50 stands for zero in the data rows.
Two rows play each game, the first against the second. How much does the first row win by? 15 is about a draw, 30 a big win and 0 a big loss. Wins can go round in a circle: one row can beat a second, the second a third and the third the first. Each row has two weighted sums of its numbers, A and B, taken from their middle values. A row wins by its A times the other's B, less its B times the other's A.
45,51,41,53,60,87,65,48,63,45,62,48,58,59,42,41
43,47,41,53,80,95,60,39,55,37,56,41,52,50,43,39 -> 8
50,56,43,47,78,76,68,43,62,33,58,40,55,50,45,40
52,57,42,53,58,74,65,43,53,49,58,40,37,41,38,40 -> 15
39,63,40,47,66,61,71,46,97,36,99,34,70,41,36,34
58,58,41,64,79,82,67,54,64,50,55,48,50,52,44,43 -> 25
53,55,53,71,51,67,71,50,44,43,52,48,47,57,45,44
58,60,81,80,43,38,47,83,36,69,33,64,35,77,76,73 -> 15
58,35,56,48,33,25,29,48,22,91,31,99,41,43,59,58
53,66,40,51,78,87,64,45,70,41,65,45,58,47,42,44 -> 19
44,51,37,37,53,45,44,43,76,36,73,42,97,41,35,39
40,52,39,52,80,72,91,43,64,40,62,39,47,46,41,39 -> 13
42,49,93,64,38,39,51,77,36,52,30,56,41,90,77,72
45,53,44,53,63,66,91,55,57,39,53,45,45,54,43,43 -> 6
69,42,62,57,37,32,33,52,24,99,30,99,41,46,65,62
48,46,38,31,51,50,45,39,71,39,70,41,99,34,36,38 -> 13
52,54,76,63,46,48,50,72,42,63,41,59,36,70,73,71
50,38,39,47,72,53,45,41,56,42,39,35,37,42,40,40 -> 17
25,26,23,15,28,28,28,23,32,31,37,28,39,22,28,30
31,27,31,29,33,27,27,25,36,29,42,33,50,20,32,30 -> 13
52,43,45,38,51,53,40,42,57,46,52,42,61,44,38,37
36,43,31,24,43,36,34,26,55,28,50,28,68,26,29,33 -> 15
30,29,26,22,34,34,28,22,30,26,34,28,44,26,30,33
32,31,32,27,34,31,23,17,30,31,45,37,45,22,27,30 -> 22
63,55,44,43,55,46,40,44,56,44,48,44,65,36,44,42
57,47,69,61,39,44,39,70,40,68,38,63,38,71,70,71 -> 15
61,47,44,39,51,39,32,33,42,36,38,40,59,35,37,38
41,68,50,57,44,59,88,58,55,46,65,42,42,64,48,46 -> 17
67,32,52,42,32,27,28,47,23,87,21,93,29,38,57,62
40,51,54,65,46,53,80,61,49,49,51,48,41,72,47,45 -> 4
47,51,56,94,50,49,64,83,48,62,46,58,41,59,50,48
36,48,47,37,40,37,48,37,38,40,43,41,37,44,42,43 -> 29
38,39,35,38,71,69,42,29,72,36,60,39,60,39,33,33
53,48,46,59,57,66,69,48,48,44,49,39,36,43,41,40 -> 23
58,71,63,63,57,65,52,55,52,51,53,54,54,72,61,57
58,47,85,59,37,37,37,63,32,79,37,82,42,70,96,97 -> 15
30,41,29,28,44,41,48,43,76,33,70,43,83,37,33,33
41,55,44,64,55,62,99,49,48,40,58,43,44,45,40,35 -> 6
65,48,68,53,30,32,35,68,25,74,30,85,41,54,85,85
35,50,38,37,61,62,46,38,94,44,84,41,83,41,38,35 -> 16
40,49,36,41,75,76,71,39,74,31,79,31,49,38,36,39
55,56,63,67,45,49,54,64,43,47,40,48,45,81,63,63 -> 17
58,79,48,61,59,73,73,54,62,44,58,41,45,59,49,49
76,47,72,58,39,32,34,61,39,99,33,99,40,65,75,73 -> 15
48,36,31,41,99,78,54,39,60,40,55,43,49,35,38,34
53,62,74,85,39,45,60,88,48,66,51,58,37,77,67,65 -> 27
46,58,65,63,40,49,67,74,52,52,52,54,40,84,55,60
51,48,37,31,52,53,50,40,73,38,73,37,79,51,46,45 -> 16
61,53,38,54,49,63,62,47,48,46,48,48,46,55,48,49
43,36,34,42,62,68,64,35,40,34,49,40,37,32,35,36 -> 12
61,62,96,79,43,47,58,79,38,65,43,67,38,75,66,70
54,44,79,55,33,34,37,65,32,70,35,73,43,75,97,98 -> 13
39,47,32,34,61,58,60,37,78,30,75,35,63,36,35,36
39,54,39,39,61,50,47,42,72,43,66,39,76,35,32,30 -> 15
48,50,44,62,60,76,76,42,46,42,55,39,41,48,42,38
27,35,31,26,35,29,29,23,47,27,52,32,55,24,27,29 -> 18
47,40,65,52,38,32,39,70,32,77,25,79,30,44,74,78
57,45,71,58,41,40,38,57,26,63,34,75,48,74,86,85 -> 18
49,51,61,99,47,51,63,74,38,65,45,61,37,61,53,47
69,34,34,30,44,31,30,31,40,39,37,45,50,32,37,35 -> 11
52,48,34,47,83,94,62,48,71,46,65,47,55,48,43,43
37,52,37,36,48,42,47,34,69,32,77,33,69,31,28,36 -> 8
43,58,41,53,71,80,99,51,51,40,60,45,46,46,37,39
82,49,44,52,49,49,43,53,43,63,41,60,39,42,38,38 -> 9
38,43,32,28,44,43,38,29,50,29,56,32,66,32,35,35
43,48,36,31,55,52,43,35,73,32,70,33,93,36,36,36 -> 14
42,54,38,38,70,65,58,39,99,33,83,33,75,43,39,38
49,54,43,42,50,46,42,39,63,46,80,38,79,38,41,41 -> 14
50,41,40,58,47,55,62,44,41,47,49,47,44,55,47,44
62,82,68,77,49,56,68,87,62,61,56,58,52,90,63,63 -> 17
34,40,27,21,30,28,29,22,39,29,53,31,55,25,32,34
61,53,45,56,83,66,55,41,48,46,47,43,34,38,42,47 -> 28
41,39,32,32,51,50,43,34,65,34,68,31,83,39,38,36
46,43,40,35,46,36,34,38,77,37,61,34,99,41,43,40 -> 15
80,45,37,35,57,49,34,31,42,45,51,53,52,34,41,43
60,37,62,51,31,26,32,54,32,85,30,85,35,43,61,63 -> 5
44,53,40,48,74,86,74,39,60,33,56,35,43,41,34,38
58,74,86,78,45,46,54,82,40,64,48,72,50,89,76,73 -> 17
47,52,37,31,62,69,53,36,83,36,71,37,78,46,42,45
53,54,74,70,39,40,49,78,44,70,42,70,42,78,77,73 -> 15
33,37,27,21,35,36,33,29,55,42,64,40,84,38,35,34
63,67,65,74,47,55,55,69,42,66,49,63,46,79,61,57 -> 11
44,44,34,34,42,41,37,33,47,35,62,37,67,33,34,38
53,55,43,49,86,99,62,42,62,38,53,39,46,43,42,41 -> 16
48,60,36,41,85,77,63,41,96,35,73,40,64,43,38,41
59,60,79,60,35,35,43,77,35,71,34,73,42,76,91,88 -> 11
31,37,30,25,35,33,33,29,41,28,40,29,53,21,25,30
51,49,85,66,38,30,41,75,35,70,35,73,39,67,89,89 -> 19
54,41,40,35,52,38,34,37,44,36,31,37,46,32,40,37
35,43,33,31,42,35,35,33,64,36,59,37,86,38,39,32 -> 17
46,53,88,83,46,39,47,80,42,67,36,68,40,79,76,73
38,55,56,46,34,33,40,49,37,50,40,53,39,51,61,61 -> 14
43,62,44,42,68,61,50,35,77,38,87,40,77,40,33,34
51,56,77,84,40,38,46,99,47,75,43,70,41,80,72,68 -> 18
45,46,37,48,96,89,53,42,68,36,47,35,49,35,37,36
47,39,35,31,45,55,56,32,38,35,46,30,34,33,37,37 -> 18
53,48,42,67,60,64,72,47,44,47,49,49,38,53,48,49
41,56,59,56,41,51,60,56,44,47,50,52,49,85,59,58 -> 18
57,76,65,84,62,73,86,83,60,54,54,54,46,71,51,51
54,42,66,51,35,33,36,68,41,77,36,74,38,53,86,89 -> 12
77,36,53,43,33,31,32,54,41,92,33,80,38,47,61,64
39,48,39,38,51,51,41,33,71,35,71,29,83,36,38,37 -> 18
40,36,34,26,39,28,33,26,42,25,44,30,54,25,32,36
51,60,45,50,71,83,73,50,71,40,70,45,58,55,41,43 -> 15
53,51,39,40,60,52,42,40,67,44,67,43,70,41,41,41
37,45,32,27,50,44,43,35,79,44,75,34,86,35,34,34 -> 13
46,47,46,57,52,55,52,51,48,46,48,50,45,61,46,47
63,60,69,94,49,48,65,83,48,65,49,64,41,71,59,55 -> 11
30,33,31,28,35,31,31,28,37,32,37,26,41,25,28,30
36,47,35,36,53,40,38,30,63,34,69,28,71,33,40,38 -> 20
51,28,29,33,57,53,32,30,40,32,33,38,47,27,34,32
48,52,40,43,67,82,51,37,63,45,60,42,58,50,42,38 -> 14
42,52,41,40,64,51,42,32,72,32,69,39,88,37,37,37
27,44,38,34,35,37,45,30,38,32,45,35,41,37,33,31 -> 10
63,42,69,59,32,31,36,68,35,83,30,84,35,60,76,77
44,55,39,41,62,51,46,40,85,45,88,44,98,44,41,40 -> 18
47,62,39,39,62,58,59,40,80,40,99,42,68,47,39,40
42,65,67,92,47,57,75,91,45,51,47,55,46,86,57,55 -> 16
43,43,35,30,49,41,36,33,59,34,59,32,94,40,39,37
50,52,46,51,74,89,66,42,64,48,62,42,48,49,42,40 -> 12
28,41,36,28,39,36,38,26,44,28,54,30,57,23,27,26
54,45,73,52,36,34,41,63,30,62,31,72,38,64,94,94 -> 19
49,47,85,68,30,33,47,77,38,69,37,69,40,76,78,77
36,35,33,23,34,29,30,24,32,24,31,28,48,26,32,36 -> 14
55,89,51,66,58,62,79,57,62,49,62,52,54,75,55,54
55,47,35,38,67,69,45,40,69,45,62,43,59,40,37,40 -> 16
50,48,83,64,40,35,37,76,33,61,27,61,36,78,88,88
50,64,68,76,50,57,71,74,53,48,53,59,52,90,58,58 -> 12
45,44,34,31,67,70,45,30,63,31,53,39,60,40,36,39
48,48,81,68,40,44,49,81,33,61,38,66,44,83,78,78 -> 15
51,49,76,51,37,35,36,50,36,64,38,63,40,70,86,92
52,45,75,63,45,38,36,64,39,72,37,69,43,73,84,87 -> 20
40,55,54,38,25,26,36,47,28,38,25,42,36,48,57,53
50,64,65,80,42,50,69,77,47,54,50,52,41,86,59,58 -> 6
46,44,37,42,72,77,60,44,68,44,66,43,52,42,35,37
33,46,44,38,35,35,40,39,33,37,38,38,39,47,48,48 -> 13
57,53,42,45,83,86,47,41,76,46,57,44,57,40,39,42
54,44,36,43,86,67,42,31,51,35,49,38,46,37,36,38 -> 5
50,61,71,64,43,53,68,74,44,50,42,50,41,79,62,60
99,58,46,42,46,44,38,48,42,62,33,50,35,38,46,49 -> 4
49,56,44,50,90,84,65,43,72,45,68,45,57,48,44,42
46,54,40,42,53,48,44,45,67,45,69,42,71,37,39,41 -> 16
49,67,45,52,48,63,84,50,52,36,60,41,52,66,51,52
75,39,35,39,56,45,38,38,41,49,41,48,40,32,42,40 -> 9
54,51,35,36,84,60,49,45,68,44,49,44,52,34,34,36
57,48,33,35,87,71,48,42,72,47,58,46,58,42,41,40 -> 14
65,66,73,81,41,49,53,99,39,71,46,72,42,72,66,67
40,52,41,45,52,56,55,46,82,46,85,41,70,49,40,41 -> 12
54,52,43,52,65,65,45,43,57,46,54,46,51,40,40,40
44,50,36,29,50,43,42,31,76,31,75,33,85,30,35,34 -> 14
61,48,72,56,40,39,36,54,30,67,35,70,38,71,85,91
42,61,66,59,43,41,56,57,44,43,46,44,48,76,59,57 -> 2
51,52,73,80,44,43,47,83,34,67,40,65,30,54,61,65
47,68,65,52,34,41,52,59,54,59,54,46,40,80,62,63 -> 17
76,44,70,66,40,34,34,66,29,99,26,99,32,50,68,70
45,46,38,47,82,99,68,41,63,42,58,39,42,42,36,36 -> 20
52,58,45,66,86,95,74,51,62,48,56,43,47,52,41,39
41,65,65,64,40,44,62,52,38,36,46,40,41,67,50,48 -> 21
50,64,88,73,43,48,46,72,40,68,46,64,40,88,76,74
42,50,36,31,48,40,40,32,67,37,65,32,77,35,39,42 -> 18
47,42,43,55,52,60,60,42,38,42,42,36,32,41,39,42
51,71,62,50,41,49,54,69,55,56,43,51,47,70,63,62 -> 21
48,47,35,32,56,55,46,41,83,43,76,38,84,38,39,40
38,51,36,48,76,80,76,43,80,36,65,30,49,42,37,37 -> 16
62,63,77,82,43,39,46,85,36,78,41,87,44,66,69,65
53,65,42,49,73,67,54,44,92,41,89,41,79,45,43,41 -> 8
51,59,84,86,44,46,56,80,36,60,42,69,43,84,71,69
47,56,90,75,42,44,52,85,43,63,49,70,49,84,71,70 -> 17
55,70,56,91,55,51,65,81,51,66,54,65,44,59,48,47
46,51,64,69,42,39,49,73,44,59,45,56,37,69,60,62 -> 18
57,56,40,39,76,82,52,39,63,41,53,40,54,40,39,39
68,49,72,65,45,40,36,71,29,88,34,91,36,54,83,85 -> 10
56,56,90,69,46,52,52,67,38,61,44,63,40,82,73,72
35,41,31,27,36,30,32,33,62,37,57,35,69,30,32,35 -> 11
44,46,33,31,50,47,41,34,72,35,82,37,88,37,37,39
51,52,39,34,46,40,33,36,71,41,65,38,87,36,38,42 -> 15
55,46,81,57,39,36,35,58,32,66,33,65,37,74,86,91
53,51,91,75,35,33,39,75,33,82,36,85,38,63,86,82 -> 14
63,38,57,53,35,26,23,44,23,93,21,96,30,43,58,62
39,52,37,31,56,58,58,44,99,35,85,33,89,37,33,31 -> 14
49,56,65,61,36,38,51,77,42,60,39,60,39,60,67,63
54,58,66,93,46,44,64,77,46,61,49,62,41,66,55,56 -> 7
73,67,50,69,73,71,70,61,56,51,45,42,40,47,44,45
49,58,43,52,58,73,60,49,76,41,71,40,56,47,38,40 -> 16
48,51,40,42,58,51,52,44,77,33,79,37,90,50,44,44
57,42,75,54,34,26,28,59,34,83,27,76,33,56,99,97 -> 7
54,71,83,72,45,41,48,80,41,67,43,64,36,62,74,71
51,73,71,73,36,37,52,63,42,47,50,48,42,72,57,59 -> 15
41,46,70,74,46,48,59,71,41,47,43,49,35,80,56,56
39,36,33,28,37,29,26,22,36,31,47,37,54,28,34,38 -> 18
31,35,34,26,39,34,35,28,48,27,41,25,63,26,31,26
50,63,74,85,44,49,56,78,41,57,38,57,43,82,63,58 -> 11
65,62,45,46,84,63,47,45,75,46,67,51,65,48,42,45
45,49,57,57,35,36,47,79,39,70,41,71,40,57,67,63 -> 17
31,37,36,29,38,32,33,26,39,29,40,31,51,31,33,34
49,54,99,67,35,37,45,76,34,69,34,72,39,76,75,73 -> 17
44,48,34,38,44,42,39,37,76,38,86,43,99,46,41,42
52,57,44,43,59,65,53,38,71,40,80,40,72,52,42,46 -> 15
57,54,71,65,34,37,37,76,31,83,39,83,30,46,75,77
57,51,87,56,32,29,35,65,34,79,30,72,35,66,98,96 -> 15
57,45,35,33,53,47,42,42,63,45,56,45,68,38,40,38
57,56,53,82,54,56,68,76,49,64,47,54,40,57,51,49 -> 16
34,40,31,23,40,34,33,28,51,31,49,37,70,27,29,30
43,46,35,27,41,39,42,34,62,32,59,30,82,39,39,42 -> 14
65,42,34,32,46,36,31,37,49,49,54,53,48,31,33,38
43,52,50,82,59,65,86,56,39,46,40,44,38,52,40,34 -> 20
55,49,70,60,39,40,42,69,30,76,32,76,35,58,81,83
58,59,40,39,67,63,56,44,78,40,83,49,72,45,39,39 -> 17
51,53,45,56,67,84,75,49,54,39,56,44,45,47,38,42
38,42,31,28,46,45,41,29,50,30,56,29,67,29,35,36 -> 17
49,56,35,29,68,71,56,37,99,37,79,37,69,42,38,42
49,53,37,46,90,83,65,46,83,44,73,45,55,38,38,40 -> 21
54,46,93,58,34,33,41,73,37,67,30,61,36,67,83,84
36,48,37,30,37,32,34,29,54,37,58,34,61,31,31,35 -> 11
50,61,50,35,27,29,36,42,36,43,35,40,37,49,54,59
55,43,35,37,65,58,36,40,63,42,49,38,55,31,38,39 -> 19
56,53,75,57,35,30,35,66,35,63,34,68,43,63,81,92
33,34,30,24,46,29,31,20,39,27,37,25,33,20,29,29 -> 13
37,42,36,38,48,42,38,34,53,39,62,33,75,33,37,38
44,56,54,59,42,46,64,56,53,49,46,37,39,65,49,49 -> 15
